In the rows, zero is written as 128.
Each row of Y is roughly a mix of the hidden directions of one of a few groups; some rows fit no group.
Y:
[[101  92 125 132 139 103 119 186 146 155]
 [119  95  91 153 142 114  73 109 124 146]
 [138 134 155 137 132 129 160 131 199 144]
 [124  93  88 139 151 119 178 111 131  98]
 [ 82 163 120 145 151 139 136 132 173  99]
 [115 169 157 144 142 175 121 126 171 134]
 [107 103 159 148  93 165 113 157  99 108]
 [135 131 186 136 152 150 136 111 177 130]
 [116 141  99 113 113  88 187 115 145 141]
 [127 105 115  84 126 165 171 158 151 123]
 [ 74 142 118 143  95 132 160 169 125 134]
 [ 98 136 148 145  74  93 145 134 129 163]
 [163  99 136  85  89 108 120 156 147 112]
 [134 166 125 117 144 155  98  84 131 173]
 [ 89 159  95 136 102 128 160 149  98 155]
 [188 153 142 127 152 121 156 137 108 161]
 [139 135 146  99 109 189 151 141  95 142]
 [167 133 147 141 133 164 114 172 153  93]
 [160  94 127 136 145 169  80 126 117 102]
 [147 125  86 133 150 134 124 194 110 130]
 [144 128 157 154 109 118 132 114 136  58]
 [139 152 137 160 132 131  85  79 144  97]
 [130 120 188 125 155  89  98 139 143 139]
 [143 133 143 106 160 149  77 153  89 143]
 [114 112 137  88  85 108  91 127  88 133]
 [143 103 142 176 164 137 106 162 153 111]
 [115 148  95 174 136  81 114 131 113 101]
 [157 111  98 160 168 165 115 153 141 146]
 [159 129 126 140 164 132 130 116 181  84]
 [143 132 153 131 152  79  90  89 127 150]
 [171 135 115 124 104 118 110 143  77 166]
 [104 174  74 142 139 103 141 149 124 113]
 [ 96 128 125 145 135 181  91 168 140 136]
 [101 134 162 143 115  99 148 144 176  94]
 [118 150 103 113 103 156 176 153  91 143]
 [102 178 125  83 142 122 134 140 143 166]
 [146 158 131 119 186 129 110  87 143 106]
 [ 94 114 118 158 107  90 148  93 114 163]
 [122  96 102 104 121 129 177 153 171 117]
 [154 120  80 135 148 127  99  76 144 123]
 [177 110 113  71 127 122 109 105 123 115]
 [130 159 117 118  69 162 165 121 117 129]
 [113  87 147 144 145 131  86 177 138 115]
 [136  97  69 127 133 138 131 159  88 116]
 [133 103  82 124 158 159  87 125 145 154]
 [112 126 134 169 179 161 118 115 141  93]
 [ 96 165 164 129 107 127 127  90 170 132]
 [ 79  91 112 129 148 130 120 131 143  77]
 [157 133  87 121 120 106 120 121 191 117]
 [178 131 180 128 139 111 127 106 108 157]
 [131  97 139  99  94 137 187 132 149 113]
 [132  85 119  99 129 167 130 167 101 156]
 [173 106  97 145 132  91 171 133 122 146]
 [158 104 123 127 127 189  95 102 120 111]
 [156 119  83 113 136 137 131  71 156 130]
 [166 102 124 110 152 134 146 190 133 138]
 [168 153 172 119 155 118 144  97 100 143]
 [179 154 106 121 132 165 120  89 112 146]
 [141  92 190 131 139 139 126  94 152 127]
 [121 126 136 160 108 106 110  77 162  93]
 [174 145 164 144 129 146  80 141 108 143]
 [100 165 146 142 191 133 115 109 127 116]
 [130 182 172 126 155 127 111 114 164 135]
 [111 128 169 153 108 130 103 181 104 149]
 [160  83 116 150 174 110 148 126 106 110]
 [163 110 145  93 113 103 179 122 142 153]
 [111  85  93  91 118 136 154 153 130  95]
 [136  87 152 137 162 111  99 111  88 101]
 [132  69 136 124 110 155 131 133 164  91]
 [143  87 112 130 154 146 128 163 153  79]
 [115 137 194 138 133  82 117 135 146 123]
 [ 94 132 145 139 113 166  69 110 121 117]
 [160 121 119 157 151 185 108 157 110 127]
 [114 111 145 171 128 162 129 176 120  93]
 [ 95 170 149 138  92 102 168 129 110 132]
 [117 119  96 174 136 116  93 107  87 107]
 [ 97 127 120 127 154 188 139 135 159  97]
 [ 92 164 133  81 105 163 108 133 110 125]
 [102 139 115  81 140 119 110 163  87 102]
 [107 170 123 156 111  82 140  92 151 131]
 [112 179 131 114 123 106 148  72 138 139]
 [144 127 128  85 119 181 144 104 125 166]
 [ 89 132 101 130 129 138 172  86 117  95]
 [153 106 112 129 165 163  97 171 127 105]
 [149 169 107 131 102  89 164 116 128 161]
 [152 157 107  94 150 177 155 151 129 137]
 [155 142 161 164 120 132  91 154 122 171]
 [ 80 114  90 105 131 160 133 141 128  87]
 [151 139 154 167  91 126 109 140 118 177]
 [141  77 125 109 157 163 139 169 137 113]
 [162  88 134 173 122 124 104 161 142 150]
 [ 96 125 135 167  91 106 140 134 114 178]
 [166 155 138 159 173 145 107 105 155 120]
 [131 196 150 127 110 151 124 113 136 159]
 [118 135 136 164 193  99 152 134 141 131]
 [ 92 125  92 151  96  82 158 129 118 128]
 [130 141 112 102  69  94 124 145 123 164]
 [164 126 102 128 139  76 154 100 134  96]
 [101  93 108 118  94  91 161  96 125 114]
 [152 116 128 137 192 135  99 106 134  96]
 [159 139 102  85 131 117 130  69 126 137]
 [154 102 108 109 108 154 166 149  87 105]
 [151 143 152 124 104 156  96 102  81 155]
 [121 155 120 126  76 129 154  95 104 166]
 [111 143 124  98 149  92 120  70 111 149]
 [110  99 112  98 132 127 154 144 151  68]
 [136 104 124  82  98  85 123  93 107 136]
 [108 123 165 139  89 132 103  91  95 155]
 [ 97 125 161 140 164 145 115  86 132  89]
 [114 130 132 155 121  98 117 135 125 200]]
One row of each group comes first, with its name. Which group is each row after those in?
[110 143 104 136  94 106 180 107 155 103]
<54>
[ 78 142 127 123 116 122 173 107 134  84]
<42>
[178 148 123 149 145  92 169 119 124 154]
<43>

[110 183 151 115 107 135 155 114 103 164]
<54>
[140 129 136 105  70 129 148 126 159 171]
<43>
[122 131 150 137 156 142 169 114 189 116]
<43>
[139 150 110 114  95 160 131 138  96 183]
<42>
[ 91 117 102 138 150 149 158  96 145  84]
<43>
[168 135 156 120 130 105 157 109 147  76]
<54>
[154 141  88 115 144 122 145 188 108 138]
<43>
[163 130  82 124 118 152 141 105  80 112]
<54>
[137 177  98 101 132 129 174 117 116 157]
<54>
[106 170 150 106 143 170 139  89 113 113]
<43>
[139 110  93 130 118  69 152  91 124 123]
<54>
